[127 128 127 128 128 128 128 128 129 128 128 128 170 129 128 128 128 128
 128 127 127 171 170 170 170 170] : Guvag
[127 128 127 128 128 128 128 128 129 128 128 128 128 129 128 128 128 128
 128 127 127 171 170 170 170 170] : dil
[128 128 128 127 128 128 130 141 165 170 170 171 171 171 170 170 170 170
 170 171 169 170 171 170 170 171] : ragi
[129 139 164 170 169 171 171 171 171 170 171 170 170 171 171 171 171 170
 171 170 170 170 170 170 170 170] : Lote
[128 128 128 127 128 128 130 141 165 170 170 171 170 171 170 170 170 170
 170 171 127 171 171 170 170 171] : Kirir
[128 128 128 128 128 128 128 129 127 128 128 128 128 128 129 139 163 169
 170 171 170 170 171 171 170 171] : seno
find: [128 128 128 127 128 128 130 141 165 170 170 171 170 171 170 170 170 170
 170 171 127 171 171 170 170 171] | Kirir
rest: [170 171 169] | [170 171 170 170 171]
find: [127 128 127 128 128 128 128 128 129 128 128 128 170 129 128 128 128 128
 128 127 127 171 170 170 170 170] | Guvag
rest: [128 128 128 129 127] | [128 128 128 128 128 129 139 163 169 170 171 170 170 171 171 170 171]
rest: [170 169 171 171] | [171 171 170 171 170 170 171 171 171 171 170 171 170 170 170 170 170 170
 170]

[132 128 124 119 114 111 107 104 102 100  98  98  98  98 100 102 104 107
 111 115 120 124 128 132 136 141 145 149 152 155 156 157 158] -> dideg
[177 161 131 101  81  79  96 126 157 175 176 156 125  96  79  81 102 133
 162 177 174 152 120  92  77  84 175 139 166 178 171 146 115] -> Podot
[ 91  84  94 119 147 168 172 158 132 105  86  86 102 129 155 171 168 150
 122 116 120 124 128 132 163 172 165 141 113  91  84  95 120] -> feze
[177  81 131 101  81  79  81 126 157 175 176 156 125  96  79  81 102 133
 162 177 174 152 120  92  77  84 107 139 166 178  81 146 115] -> tupa
rest: [115 120 124 128 132] | [136 141 145 149 152 155 156 157 158]
find: [ 91  84  94 119 147 168 172 158 132 105  86  86 102 129 155 171 168 150
 122 116 120 124 128 132 163 172 165 141 113  91  84  95 120] | feze
find: [177  81 131 101  81  79  81 126 157 175 176 156 125  96  79  81 102 133
 162 177 174 152 120  92  77  84 107 139 166 178  81 146 115] | tupa

[115 108 122 108 123 110 150 124 103 126 104 153 116 133 152 108 100 131
 156] -> buzav
[171 112 136 115 121 127 130 124 119 137 104 130 141 103 123 159 135 163
 120] -> digi
[141 116 122 140 128 117 149 138 153 119 141 113 130 143 129 128 133 138
 126] -> badek
[165 112 146 108 124 131 108 140 127 134 124 148 108 118 132 108 123 144
 124] -> fave
[171 112 136 115 121 127 130 124 119 111 104 143 141 103 123 159 135 163
 120] -> diz
again buzav:  | [108]
again digi:  | [130]
find: [141 116 122 140 128 117 149 138 153 119 141 113 130 143 129 128 133 138
 126] | badek

[133 134 132 106 139 124 123 106 133 116 136 145 123 145 122]  tate
[133 134 122 128 139 124 123 130 133 116 136 145 106 128 122]  zega
[130 138 122 157 114 142 159 112 112 104  80 104 101 110 115]  nel
rest: [ 80 104] | [101 110 115]
find: [133 134 132 106 139 124 123 106 133 116 136 145 123 145 122] | tate
rest: [106 133 116] | [136 145 123 145 122]
find: [130 138 122 157 114 142 159 112 112 104  80 104 101 110 115] | nel

[129  88 127 107 129 129 129] -> Dun
[129  88 127 107 146 129 129] -> zok
[128  68 125  68 144 144 130] -> Sisom
[129  88 127 107 146 108 130] -> dedot
again Dun:  | [129]
rest: [ 88 127 107 146 129] | [129]
again zok:  | [129]

[149 145  99 110 133 106 122 116 137 119 147  80 147 128 130 130 120 152
 162 155 142 147 108 123 142 100  93]  Nuvat
[104 128 115 118 138 109 110 101 174 115 111 147 145 152 174 144 108 140
 135 141 104 123 150 145 144 138 151]  gemif
[124 113 109 112  97  95  84 118 167 124  99 143 124 132 143 134 112 121
 110 110 128 161 128 112  95 134 113]  Zesi
[111 121 120 115 130 118 104 100 189 117 114 153 134 144 173 137 137 117
 142 149 118 139 141 146 148 145 137]  zedi
[124  79 131 120 139 109 113 103 181 131 120 120 156 134 156 130 137 110
 141 161  79 129 126 148 142 133 144]  dize
find: [104 128 115 118 138 109 110 101 174 115 111 147 145 152 174 144 108 140
 135 141 104 123 150 145 144 138 151] | gemif
find: [124 113 109 112  97  95  84 118 167 124  99 143 124 132 143 134 112 121
 110 110 128 161 128 112  95 134 113] | Zesi
rest: [138 109] | [110 101 174 115 111 147 145 152 174 144 108 140 135 141 104 123 150 145
 144 138 151]

